In the data rows, 128 means zero.
Some points, one per row:
tensor([134, 115, 152, 139, 129, 170, 164, 118, 139, 132, 155,  85])
tensor([109, 126, 156, 158, 106, 175, 165, 100, 172, 153, 160,  81])
tensor([104, 133,  61, 126,  99,  47,  95,  90,  66, 117,  49, 178])
tensor([111, 140,  82, 119, 114,  74,  74, 115, 112, 113,  62, 177])
tensor([148, 122, 151, 114, 139, 146, 115, 147, 173, 108, 135, 138])
tensor([ 87, 151,  98,  91, 131, 100, 111, 110,  95, 146, 125, 133])
tensor([106, 133,  60, 126,  93,  50,  96,  85,  66, 112,  47, 172])
tensor([130, 122, 159, 148, 109, 185, 176, 100, 167, 145, 167,  79])
tensor([115, 108, 118, 131, 147, 125, 126, 130, 100, 141, 133, 125])
tensor([129, 104, 147, 130, 147, 159, 141, 138, 135, 145, 149, 105])
tensor([127, 133, 101, 136, 106,  97, 123, 102, 107, 109,  83, 145])
tensor([147, 120, 154, 137, 129, 176, 152, 113, 163, 134, 158,  87])
tensor([109, 150, 110, 106, 106, 113, 140, 113, 104, 131, 125, 122])
tensor([106, 126, 119, 115, 138, 112, 135, 138,  99, 151, 134, 121])
tensor([123, 107, 103, 130, 144,  89,  97, 157,  94, 124,  73, 165])
tensor([139, 109, 138, 127, 144, 134, 106, 146, 140, 128, 111, 145])
tensor([109, 130, 106, 108, 139, 112, 111, 129, 104, 143, 117, 131])
tensor([121, 123, 127, 121, 126, 133, 128, 105, 132, 131, 132, 116])
tensor([122, 109, 149, 130, 146, 162, 144, 129, 124, 151, 156,  91])
tensor([118, 122,  98, 119, 128,  98, 104, 124, 106, 131,  88, 147])
tensor([116, 123, 161, 150, 113, 171, 169, 100, 161, 155, 163,  84])
tensor([164, 137, 153, 179,  86, 160, 189, 101, 148,  78, 138, 103])
tensor([128, 130, 145, 139, 121, 136, 129, 133, 147, 142, 129, 135])
tensor([134, 113, 109, 123, 144, 104, 106, 148, 117, 115,  98, 159])
tensor([129, 107, 161, 138, 136, 162, 145, 129, 153, 147, 156,  96])
tensor([122, 131, 101, 115, 127,  87,  89, 117, 121, 113,  77, 179])
tensor([152, 117, 152, 128, 134, 150, 109, 143, 178, 110, 131, 143])
tensor([145, 100, 152, 134, 154, 148, 108, 160, 139, 132, 116, 138])
tensor([108, 124,  95, 113, 145,  95, 119, 140,  79, 132, 107, 137])
tensor([125, 108, 148, 137, 143, 154, 135, 129, 147, 137, 146, 108])
tensor([ 93, 155,  76, 102, 136,  62, 116, 157,  57, 150, 113, 156])
tensor([171, 141, 173, 134, 129, 164, 134, 147, 169,  96, 159, 129])
tensor([115, 128,  81, 118, 113,  73,  89, 108, 100, 119,  60, 162])
tensor([101, 131,  62, 134, 118,  48, 103, 124,  69, 132,  79, 185])
tensor([146, 116, 150, 135, 122, 184, 174,  95, 156, 124, 162,  70])
tensor([141, 115, 140, 123, 130, 138, 112, 135, 167, 120, 125, 146])
tensor([ 88, 144, 103,  87, 128, 114, 119, 106,  95, 153, 137, 115])
tensor([127, 114, 130, 118, 145, 110, 119, 155, 121, 133, 116, 140])
tensor([ 91, 142,  97,  95, 128, 109, 115, 110,  98, 153, 141, 114])
tensor([108, 126, 109, 105, 155, 109, 131, 150,  77, 148, 134, 123])
Here are 12 more points, each followed by its number:
tensor([135, 138, 158, 152, 107, 163, 155, 113, 161, 136, 152, 106]) 0
tensor([ 73, 158,  82,  84, 118,  82, 112, 117,  80, 147, 122, 137]) 1
tensor([160, 128, 167, 128, 138, 155, 127, 143, 179, 111, 148, 133]) 2
tensor([108, 123,  60, 137, 115,  39, 103, 122,  67, 132,  84, 184]) 3
tensor([103, 140,  93, 100, 148,  86, 124, 153,  63, 147, 120, 138]) 4
tensor([119, 136, 143, 150, 118, 162, 163, 103, 154, 161, 165,  94]) 5
tensor([107, 145, 110, 100, 128, 102, 111, 124, 114, 136, 128, 134]) 6
tensor([142, 124, 139, 122, 143, 129,  99, 141, 167, 113, 124, 150]) 7
tensor([107, 117,  83, 130, 137,  71, 113, 130,  76, 146, 104, 161]) 8
tensor([169, 144, 167, 140, 133, 161, 131, 151, 170,  95, 163, 129]) 9
tensor([119, 135, 103, 120, 119, 107, 101, 107, 123, 121,  96, 145]) 10
tensor([150,  97, 155, 129, 156, 155, 117, 159, 140, 125, 131, 131]) 11
Which three of these numbered points are nearest to each point below by angle, seen from the average point of the first points? Their numbers follow each, nearest first.
tensor([148, 100, 151, 135, 152, 148, 115, 156, 142, 132, 121, 134]) > 11 2 7
tensor([134, 119, 126, 114, 141, 122, 100, 133, 153, 120, 108, 154]) > 7 2 11
tensor([111, 133, 109, 130, 115, 109, 104, 109, 127, 125,  96, 146]) > 10 3 8
tensor([129, 136, 111, 123, 121, 104,  91, 125, 137, 110,  93, 161]) > 10 3 7
tensor([ 71, 153,  80,  86, 115,  73, 107, 123,  73, 149, 110, 138]) > 1 6 4
tensor([170, 153, 170, 151, 126, 159, 140, 151, 160,  92, 163, 116]) > 9 2 0
tensor([106, 135, 107, 110, 150, 106, 128, 150,  82, 148, 131, 125]) > 4 1 8
tensor([166, 128, 157, 160,  99, 181, 190, 106, 153,  92, 150,  89]) > 0 5 9
tensor([113, 149, 116, 106, 124, 116, 119, 122, 114, 133, 144, 126]) > 6 1 4
tensor([168, 129, 168, 166, 100, 182, 193, 105, 161,  94, 153,  83]) > 0 5 9
tensor([133, 139, 162, 140, 114, 156, 136, 137, 160, 149, 150, 120]) > 0 5 2
tensor([ 78, 158,  77,  82, 110,  70, 114, 123,  72, 145, 113, 134]) > 1 6 4
tensor([156, 152, 137, 135, 128, 133, 132, 153, 125, 103, 149, 130]) > 9 2 11
tensor([129, 127, 112, 110, 136, 104,  86, 127, 143, 120,  89, 162]) > 10 7 3
tensor([103, 135, 127, 135, 129, 128, 143, 122, 120, 170, 158, 119]) > 5 0 1
tensor([115, 119,  86, 122, 140,  71, 105, 146,  69, 135,  86, 163]) > 8 3 4
tensor([ 75, 160,  79,  84, 109,  71, 110, 123,  75, 150, 118, 143]) > 1 6 4
tensor([134, 129, 130, 117, 130, 125, 100, 137, 151, 113, 113, 153]) > 7 2 9
tensor([126, 124, 127, 120, 129, 118,  95, 133, 156, 115, 103, 155]) > 7 10 2
tensor([117, 114, 101, 127, 137, 100, 126, 126,  87, 137, 114, 124]) > 8 4 3
tensor([111, 132,  73, 125, 117,  57,  99, 122,  81, 130,  79, 179]) > 3 8 10
tensor([103, 134,  61, 129,  99,  48,  91,  97,  65, 121,  53, 171]) > 3 8 10
tensor([ 95, 142, 121, 130, 121, 130, 137, 103, 124, 173, 159, 112]) > 5 0 1
tensor([100, 135, 138, 135, 113, 153, 148, 105, 147, 154, 150,  96]) > 5 0 2
tensor([ 95, 133, 124, 107, 124, 137, 138, 104, 120, 156, 148, 108]) > 5 0 1
tensor([108, 121, 111, 108, 155, 108, 127, 154,  86, 144, 134, 115]) > 4 1 8
tensor([133, 124, 143, 116, 132, 147, 122, 128, 159, 125, 134, 127]) > 2 9 7
tensor([152, 125, 150, 123, 138, 153, 113, 145, 177, 113, 138, 132]) > 2 9 7
tensor([161, 169, 161, 159, 115, 143, 140, 146, 131,  85, 153, 120]) > 9 2 0
tensor([ 99, 150,  85, 100, 148,  78, 121, 159,  63, 147, 116, 143]) > 4 8 1
tensor([ 98, 122,  57, 138, 115,  41, 101, 118,  65, 136,  82, 184]) > 3 8 10
tensor([ 99, 134, 113,  94, 134, 119, 114, 116, 117, 145, 130, 130]) > 6 1 4
tensor([103, 132, 139, 148, 129, 147, 144, 116, 140, 173, 174, 100]) > 5 0 9
tensor([122, 126, 101, 114, 124,  89,  92, 118, 122, 122,  72, 166]) > 10 3 8
tensor([137, 119, 127, 126, 139, 120, 107, 146, 144, 118, 112, 154]) > 7 11 2
tensor([ 85, 150,  79,  98, 115,  74, 102, 112,  81, 137,  98, 148]) > 1 3 6
tensor([139, 100, 140, 127, 154, 146, 123, 153, 136, 133, 130, 120]) > 11 2 9
tensor([ 88, 154,  93,  89, 123,  86, 115, 115,  89, 148, 129, 130]) > 1 6 4
tensor([112, 127,  76, 129, 118,  60,  87, 115,  80, 121,  57, 172]) > 3 8 10
tensor([110, 128,  61, 132, 118,  47, 106, 125,  64, 131,  83, 185]) > 3 8 4
tensor([106, 157, 109, 101, 114, 107, 119, 126, 104, 129, 136, 128]) > 6 1 4
tensor([134, 121, 126, 118, 128, 124,  97, 132, 157, 118,  95, 157]) > 7 10 2
tensor([132, 123, 137, 119, 134, 142, 121, 121, 155, 124, 128, 126]) > 2 9 7
tensor([135, 117, 145, 124, 138, 148, 126, 139, 157, 129, 134, 125]) > 2 11 9
tensor([ 84, 147,  92,  87, 128,  96, 117, 119,  89, 157, 135, 124]) > 1 6 4
tensor([121, 123, 122, 114, 139, 123, 106, 138, 134, 129, 110, 140]) > 7 11 10
tensor([ 99, 145,  99,  95, 123, 103, 102, 114, 106, 145, 123, 132]) > 6 1 4
tensor([144, 121, 144, 141, 111, 154, 154, 102, 146, 112, 133, 109]) > 0 5 9
tensor([114, 121, 142, 144, 134, 151, 152, 117, 144, 160, 162, 102]) > 5 0 2
tensor([121, 126, 106, 114, 127,  96,  84, 117, 120, 121,  75, 170]) > 10 3 8
tensor([ 98, 147,  88, 103, 151,  81, 119, 162,  63, 141, 116, 147]) > 4 8 1
tensor([ 93, 138,  93,  94, 123,  96, 108, 104,  92, 144, 112, 138]) > 1 6 8
tensor([121, 127, 119, 113, 148, 115, 121, 150, 102, 133, 129, 128]) > 4 6 8
tensor([151, 113, 155, 133, 136, 158, 117, 149, 180, 108, 142, 140]) > 2 9 7
tensor([117, 119, 113, 109, 159, 112, 129, 149,  77, 147, 132, 123]) > 4 8 1
tensor([171, 154, 171, 149, 122, 159, 144, 152, 158,  83, 158, 119]) > 9 2 0
tensor([166, 118, 163, 165, 104, 186, 197,  98, 166,  93, 145,  78]) > 0 5 9
tensor([140, 123, 141, 118, 149, 138, 102, 138, 163, 116, 120, 140]) > 7 2 11
tensor([100, 133,  99,  99, 150,  77, 120, 154,  67, 147, 121, 142]) > 4 8 1
tensor([107, 122, 135, 145, 140, 143, 146, 130, 130, 166, 161, 111]) > 5 0 11
tensor([112, 131, 108, 113, 143, 111, 132, 142,  83, 146, 134, 122]) > 4 1 8
tensor([ 80, 156,  89,  88, 123,  93, 117, 116,  89, 154, 132, 127]) > 1 6 4
tensor([110, 129,  98, 115, 121,  95,  90, 121, 121, 119,  76, 165]) > 10 3 8
tensor([126, 116, 113, 115, 175, 120, 129, 163,  77, 144, 135, 124]) > 4 8 11
tensor([110, 136,  58, 124, 102,  49,  94,  95,  57, 116,  53, 173]) > 3 8 10
tensor([129, 126, 105, 113, 118,  94,  93, 121, 127, 125,  82, 168]) > 10 3 8
tensor([139, 109, 130, 124, 137, 127, 108, 144, 147, 119, 113, 150]) > 7 11 2
tensor([101, 142, 115,  97, 124, 118, 129, 112, 114, 150, 145, 119]) > 6 1 4
tensor([107, 141,  92, 113, 119,  91,  92, 111, 109, 126,  88, 155]) > 10 3 8
tensor([111, 130, 132, 140, 112, 139, 147, 111, 133, 151, 142, 104]) > 5 0 9
tensor([132, 103, 131, 127, 153, 137, 133, 146, 112, 139, 133, 120]) > 11 2 9
tensor([158, 126, 163, 134, 136, 167, 116, 143, 190, 111, 148, 135]) > 2 9 7
tensor([ 83, 152,  93,  85, 119, 101, 118, 112,  92, 154, 133, 124]) > 1 6 4
tensor([173, 162, 163, 154, 112, 149, 136, 154, 142,  82, 155, 126]) > 9 2 0
tensor([110, 120, 108, 110, 163, 112, 133, 156,  76, 137, 134, 118]) > 4 8 1
tensor([136, 146, 161, 144, 107, 147, 133, 127, 166, 141, 149, 120]) > 0 2 9
tensor([123, 122,  91, 131, 124,  73, 103, 128, 103, 124, 100, 171]) > 3 8 10
tensor([181, 148, 171, 144, 125, 159, 143, 157, 160,  82, 166, 128]) > 9 2 0
tensor([ 85, 156,  95,  76, 131,  98, 113, 111,  87, 158, 130, 128]) > 1 6 4
tensor([114, 120, 146, 147, 117, 167, 163, 102, 153, 155, 151,  88]) > 5 0 2
tensor([147, 102, 137, 132, 147, 137, 127, 142, 127, 126, 116, 121]) > 11 2 9
tensor([146, 145, 142, 137, 130, 131, 137, 152, 132, 110, 150, 127]) > 9 2 0
tensor([110, 115, 116, 110, 163, 122, 131, 149,  87, 143, 141, 110]) > 4 1 8
tensor([155, 124, 158, 123, 140, 152, 113, 143, 177, 106, 136, 138]) > 2 9 7
tensor([142, 118, 154, 126, 142, 159, 129, 138, 164, 121, 147, 121]) > 2 9 11
tensor([108, 129,  74, 122, 130,  61, 111, 132,  63, 135,  96, 169]) > 8 3 4
tensor([150, 124, 151, 156, 113, 159, 173, 114, 139, 104, 138, 103]) > 0 5 9
tensor([175, 152, 167, 155, 119, 153, 142, 159, 159,  81, 161, 130]) > 9 2 0
tensor([138, 128, 141, 125, 131, 138, 103, 140, 166, 112, 116, 143]) > 7 2 9
tensor([115, 130,  88, 110, 135,  74, 109, 158,  80, 139,  98, 155]) > 8 4 3
tensor([108, 125,  91, 109, 145,  75, 112, 141,  65, 138, 107, 152]) > 8 4 3
tensor([170, 127, 163, 167,  97, 187, 198, 102, 166,  98, 150,  79]) > 0 5 9
tensor([110, 119, 107, 107, 164,  95, 130, 154,  65, 145, 127, 127]) > 4 8 1
tensor([155,  98, 152, 128, 153, 143, 111, 157, 144, 130, 119, 131]) > 11 2 7
tensor([ 92, 148,  90,  93, 117,  82, 104, 123,  95, 138, 106, 143]) > 1 6 3
tensor([108, 132,  65, 124, 103,  58,  89, 104,  70, 120,  48, 179]) > 3 10 8
tensor([116, 112, 113, 114, 144, 103, 109, 156, 102, 132,  99, 147]) > 8 4 3
tensor([141, 116, 139, 123, 137, 138, 105, 140, 162, 113, 116, 143]) > 7 2 11
tensor([121, 129, 116, 109, 150, 110, 116, 147, 101, 133, 129, 137]) > 4 6 8
tensor([168, 150, 171, 151, 120, 158, 136, 152, 152,  85, 162, 122]) > 9 2 0
